One turn moves every row onto another: examples first, then more rows asked:
kofe: [-3.79  0.44  0.92  1.91 -0.40  0.80  0.34  0.99  3.67  1.39  2.11 -2.35
 -1.28  0.71 -2.46 -1.86  0.86 -0.52 -0.71  1.68 -0.50 -1.12  0.01]
veni: [-0.27  0.76  0.74 -1.99  1.73  1.52 -2.02 -0.53  2.53  2.57  1.75  2.68
  0.65  1.36  1.50 -0.83 -2.30 -0.50 -1.55  1.05 -0.90  0.61  0.55]
siv: [-1.05  0.40 -0.76 -0.47  1.50 -0.51 -1.23 -1.24  2.32  0.04  0.73  3.10
 -0.35 -0.45 -1.73 -2.43  1.88  0.29 -0.28 -1.47  1.00 -4.00 -0.30]
Tulop: [-0.25  1.37  0.49 -2.37  0.61  3.01 -2.46  0.90  2.73  2.06  0.61  2.88
 -0.18  1.19  2.04 -1.22 -0.87 -1.07 -2.17  1.03 -2.13  0.40  0.10]
dosup: [ 3.42  2.63 -0.16 -1.15 -0.52  1.94 -1.47  0.34  2.89  0.53 -1.99  0.38
 -1.23  0.39  0.71 -2.40  3.22 -0.50 -2.71  0.05  0.13  0.56 -1.73]
muvof: [ 0.20  0.40  2.00  2.16  0.12  0.94  0.50 -1.01  1.95  2.88 -1.60 -2.16
 -1.26 -0.86  0.29 -1.76  3.86 -1.91  1.40  0.50  0.96  0.71  2.45]
bag: [-1.94 -0.58  0.65  1.94 -0.42  0.49 -0.78  1.54  0.55 -0.25  2.56 -0.37
  1.07  1.40  0.34  0.67  0.15 -2.26  0.02  2.68 -0.02  0.20 -1.35]
lirog: [-1.87 -0.72 -1.57  1.57 -0.02 -1.54  0.00 -2.18  0.86  0.64 -1.76  0.72
 -1.19  0.22 -1.67 -2.66 -0.73  2.16 -0.08 -1.13 -1.69 -1.51 -0.91]
bofu: [-0.65  0.77  1.93  1.86  0.77  1.11  0.87 -0.20  1.90  1.69 -2.63 -0.61
 -0.45 -0.74  0.96 -2.25  4.15 -1.62  0.95  1.55  0.12  1.07  3.27]
losud: [-0.11  0.77  0.89 -2.39  1.56  2.84 -2.79 -0.91  2.13  1.23  1.15  1.86
  0.39  2.23  0.39 -1.63 -2.35 -0.76 -0.81  1.27 -0.56  1.41 -0.79]
neral: [ 0.45  2.94  0.36 -2.86  0.07  1.18 -1.44 -0.19  2.80  0.89 -2.64 -0.36
  1.00 -0.16 -0.65 -1.67  2.98 -1.18 -0.05 -1.39  1.17  0.38 -2.01]
buru: [ 1.36  2.77 -0.90 -1.90 -0.46  1.55 -0.32  1.40  2.75  0.56 -2.37  0.18
  0.49 -1.88 -0.70 -1.88  3.40  0.11 -1.66 -1.58  0.78  1.38 -0.33]
Fene: [ 0.82  1.68  0.21  1.20  0.55  2.57 -0.73 -0.11  0.70  1.29 -1.45 -0.32
  0.03 -1.45  0.56 -3.90  3.65 -1.83  1.00  1.63 -0.98  2.04  3.45]
Zomut: [-0.07  1.00  1.36  3.25  0.64  1.37 -0.60  0.43  1.48  2.43 -1.98 -0.97
 -1.32 -1.16  1.52 -0.90  3.37 -1.62 -0.25  0.95 -1.20  1.05  3.65]
notot: [-0.51  0.09 -0.99  1.90  2.15 -0.96 -1.44 -1.12  0.36  0.55 -3.08  0.59
 -1.06 -0.32 -1.06 -2.27 -2.06  1.62  0.25 -0.72 -1.65 -1.71 -0.09]
Desor: [ 1.22 -1.19  0.41  1.91 -0.18  0.56 -2.25 -3.16 -0.07  0.40  0.84  0.68
 -3.69  0.44 -0.58 -1.15 -0.93 -0.37 -0.47  0.31  0.87  1.58  2.56]
patu: [-0.73 -1.23  0.86  0.26 -1.28  0.75  0.08  2.05  1.08 -0.70  1.97 -1.56
  0.64  1.07  0.92 -0.86  0.06 -2.42 -0.38  1.32 -1.16  0.20 -2.68]
Pezor: [-0.79 -0.28 -1.53  2.02  0.63 -1.05  0.14 -1.21 -0.28  0.12 -3.70  1.48
 -0.83 -0.36 -1.43 -2.00 -0.35  2.15  1.08  0.68 -0.02 -0.69 -0.01]
Konab: [-0.94  0.61 -1.31  0.71  0.45  0.99 -0.88 -0.21  1.59  0.42 -0.76  2.71
 -1.21 -0.03 -0.25 -4.17  2.30 -0.34  0.51 -1.80  1.43 -4.10 -0.07]
lukez: [-2.35  1.34 -0.61  1.40 -1.12  1.87  0.24  1.04  2.69  0.61  2.08 -3.60
 -1.18  1.41 -2.15 -1.96  1.12  0.10 -0.70  1.61 -0.76  0.58  1.80]
Pim: [ 1.92  1.87  0.14  1.78 -0.44  0.59 -3.57 -0.67  0.60  0.71 -0.23  0.39
 -3.36 -1.84 -1.35 -0.32 -1.11 -2.48 -1.32  0.95  0.08  1.02  2.35]
vanug: [-2.45  0.78  0.49 -0.09 -1.29  1.07  1.34  0.46  3.85  1.05  0.82 -2.53
 -1.06  2.06 -1.75 -1.25  2.25  0.63 -0.87  2.79 -1.53 -0.28  0.56]
zutu: [ 1.19  2.61  0.00 -2.76 -0.13  0.50 -0.68  0.18  3.37 -0.22 -2.10  0.15
  0.63  0.23 -0.13 -1.29  3.34  0.17 -2.15 -1.13  0.98  0.85 -1.69]
bepo: [ 2.06  0.70  0.24 -2.16  1.06  1.15 -1.95 -0.62  1.79  3.50  2.05  1.36
  0.42 -0.66  1.60 -2.03 -1.25 -1.04 -1.22  0.51 -2.48  0.79  0.49]
doni: [-2.91  0.10 -1.56  1.18  0.14 -0.23 -1.94 -0.64  1.00 -0.89 -0.20  1.93
  0.23 -0.63 -0.96 -3.39  2.01  0.01  0.85 -1.42  1.17 -2.95 -0.99]
vun: [ 0.59 -0.23  0.20  1.73 -1.04 -0.34 -1.89 -1.74 -0.03 -0.38  0.44  1.18
 -3.37 -0.87 -1.07 -0.01 -1.00 -1.26 -0.99  0.54  1.34  1.82  3.20]
zor: [-2.15 -1.37  0.28  2.38 -0.88  1.44  0.42  1.38  2.17 -0.50  0.74 -0.88
  0.88  1.80  0.37 -1.40 -0.34 -0.88 -0.29  2.44 -0.43 -0.01 -2.91]
loku: [ 1.91 -1.19  0.08  0.99 -0.09  0.53 -2.04 -0.99  0.16 -0.70  1.08  1.83
 -2.91 -1.93 -0.64 -0.71 -1.24 -0.69 -1.98 -0.25 -0.34  1.88  2.53]

bag moves to Pezor
muvof moves to neral
Now these:
zor moves to lirog
lukez moves to Konab
Tulop moves to loku
vun moves to bofu
Fene moves to dosup

One turn moves every row onto another: examples first, then more rows asked:
kov: [ 0.38 -2.06 -0.08 -0.22  0.89 -0.85  0.43 -0.60 -0.22 -0.23 -3.36 -0.97
 -0.11 -3.19 -0.10]
Fomu: [-0.96 -1.10 -0.53  0.39  2.22  0.45 -3.21 -2.60  0.09  0.88  1.61 -0.38
  0.58  0.13 -1.43]
Vigen: [-0.82 -1.16 -1.35  0.39  1.62  1.11 -3.28 -2.43 -0.13  1.28  0.97 -0.12
 -0.36  1.53 -1.29]
dula: [ 0.82 -1.51 -1.01 -0.59  0.01  0.28 -0.31  0.50 -1.28  0.69 -3.98 -0.92
 -1.89 -1.46 -0.01]
lis: [-0.94  0.71 -1.19  0.08 -0.54  0.11  1.05 -1.30  0.35 -1.68 -2.92  0.72
 -0.50  2.37  2.89]
leneg: [-0.42  1.23  0.49  2.27  1.08  2.57  0.38  0.27  0.72 -2.30 -2.63  0.78
  1.12 -0.85  1.69]
regor: [-0.75  0.78 -0.34 -1.22 -2.66 -0.43  2.94 -1.03 -0.31 -0.06 -1.67  0.65
  0.29  1.68  1.10]
Gomaz: [ 1.36 -1.91 -0.12 -2.34  0.61  0.05  0.15  2.08 -0.95  0.52  2.07 -0.07
 -1.66 -0.46 -0.14]
leta: [ 1.01 -1.70  0.41 -1.34  0.83 -1.12 -1.51  1.58 -0.76 -1.03  2.34 -0.67
 -0.60 -1.88  0.79]
meteb: [-0.50  2.67  1.47 -0.16 -0.42  1.09  0.82  1.82  0.27 -0.89 -0.27 -0.48
  1.16 -2.69 -1.39]
vibuz: [-0.26 -3.31 -2.48  0.72  0.11  0.23 -1.61 -1.47  1.26 -1.17  0.37  0.70
 -0.45 -1.89  1.22]
Vomom: [ 1.53 -2.12  0.51 -0.39 -0.41 -1.75  0.29  1.32 -0.58 -0.51 -2.92 -1.72
 -0.61 -1.07 -0.17]
Bodoz: [ 0.03 -1.47  0.85 -0.48  1.40 -0.97 -1.82 -1.31 -0.12  0.99  2.58 -1.04
  0.81  1.59 -1.97]
Dezas: [ 0.15 -3.38 -3.00 -0.25 -0.12  1.40  0.13 -1.07  1.06  0.43  0.04  1.33
 -1.55 -0.49  0.22]
luri: [-0.66 -1.22  0.54 -0.04  2.02 -0.52 -2.54 -2.02  0.02  0.68  2.40 -0.88
  1.22  0.24 -1.81]
lekab: [-0.24  2.53 -0.99 -0.59  2.71  2.49 -3.06 -0.44 -0.21 -0.80 -0.96 -0.92
 -0.25  1.05  0.89]
Vob: [-0.11  1.01  0.28 -0.27 -1.02  1.37  2.40 -0.25 -1.45 -0.36 -2.37  1.23
  0.05  1.91  2.51]
Bav: [-0.20 -1.40 -1.11 -0.08  0.90  0.69 -2.60 -1.66 -0.28  1.55  1.23 -0.36
 -0.77  2.94 -1.50]
zek: [ 0.31  0.22 -0.67 -0.75 -2.17 -1.10 -0.38 -1.86  0.53 -0.64 -0.26 -1.01
  1.41  3.76  0.99]
rerub: [-0.39  0.85 -0.22  1.13  0.76  2.36  1.38 -0.48 -0.11 -1.47 -3.12  1.33
  0.12  1.14  2.59]
fek: [ 0.08  1.82  2.16  0.52 -2.09  0.66  1.34  1.45 -1.01 -0.88 -0.58 -0.05
  2.11 -1.51  0.44]
veva: [ 0.95 -2.29  0.65 -0.20  0.38 -1.81  0.58  0.28 -0.19 -0.73 -2.85 -1.55
  0.08 -2.31 -0.11]
tumod: [ 0.15  1.48  1.54 -0.60 -2.45  0.52  2.37  0.65 -1.86 -0.05 -1.16  0.60
  1.07  0.64  1.37]
kem: [-0.50  1.76  1.09 -1.29 -2.58  0.02  2.82  0.49 -0.24  0.30 -0.30  0.11
  1.15 -0.81 -0.97]
datel: [ 0.24 -1.70 -0.94 -0.37  0.73  0.29 -0.06 -0.56 -0.85  0.39 -3.87 -0.62
 -1.07 -2.75 -0.05]
kefif: [ 0.08  2.14 -1.59  2.53 -0.29  0.43 -0.80 -1.51  1.42 -0.87  2.30 -1.74
 -0.40  0.96  1.88]
buk: [-0.43  2.54 -0.11 -0.80  2.88  2.93 -1.28 -0.53  0.78  0.08  0.08 -0.75
  1.27 -1.41 -1.59]
soves: [ 0.15 -1.56  0.01 -0.61  0.74 -0.37 -1.86 -1.08 -0.24  1.44  2.01 -0.77
 -0.08  2.95 -1.87]
Vabo: [ 0.24  2.64 -0.65  0.12  1.11  1.17  2.22 -1.39  0.63  1.18  3.09 -1.00
 -0.63  0.42  0.35]
vimi: [-0.28  1.42  0.61 -0.99  0.59  1.24  1.03 -1.36  1.49  0.61  0.90 -0.64
  2.79 -1.26 -2.74]
Bim: [ 0.19 -2.45 -0.78  0.18  0.58 -1.01 -2.43 -0.10  0.29 -1.83  1.46 -0.38
  0.01 -2.63  1.55]
Muv: [ 0.09  1.34 -1.29 -0.52  0.19  0.52 -2.62 -1.14 -0.27 -1.15 -1.11 -1.13
 -0.10  3.63  2.11]
duv: [ 0.13  0.23  0.31 -0.96 -1.96 -0.77  1.40 -2.01  1.42  0.21  0.77 -0.81
  2.94  1.34 -1.50]
vod: [ 1.45 -1.74 -0.30 -0.62 -0.57 -0.71 -0.20  1.48 -1.12  0.13 -3.42 -1.50
 -1.69 -0.64 -0.08]
nezo: [-0.75  2.55  0.59  1.09  1.68  1.70 -1.03  1.58  0.85 -2.47 -1.54 -0.48
  0.39 -2.05  0.36]
fad: [ 0.08  3.24 -0.89  1.57  0.42  0.70 -1.12 -0.78  0.24 -0.37  2.95 -1.95
 -0.66  0.06  1.83]
Kan: [-1.01  1.59 -0.75  1.21  1.58  1.19 -0.92 -0.04  0.84 -2.88 -2.84  0.11
 -0.45  0.48  2.52]
tilad: [ 0.97 -2.68 -1.88 -1.81  0.10  1.25  0.97  0.66 -0.09  1.23  0.88  0.97
 -2.16  0.24 -0.46]
madir: [ 0.08  1.35 -1.83  2.31 -0.34  0.50  1.04 -2.15  2.29 -0.33  2.10 -1.15
 -0.26  1.68  1.26]
lezo: [ 0.16  3.42 -0.37  0.28  1.14  1.09  0.34 -0.70 -0.15  0.65  3.30 -1.61
 -0.78 -0.29  1.01]
Lida: [ 0.23  1.57 -1.34  1.14  0.41  0.94  2.60 -2.12  1.89  0.72  2.53 -0.77
 -0.40  1.39  0.42]
kurof: [-0.22  1.69  1.67  1.99 -0.36  1.72  0.36  1.19  0.32 -2.04 -1.33  0.06
  2.09 -2.22  0.50]

luri moves to Fomu
fad moves to kefif
Now these:
Gomaz moves to leta
nezo moves to Kan
datel moves to dula
duv moves to vimi
rerub moves to Vob

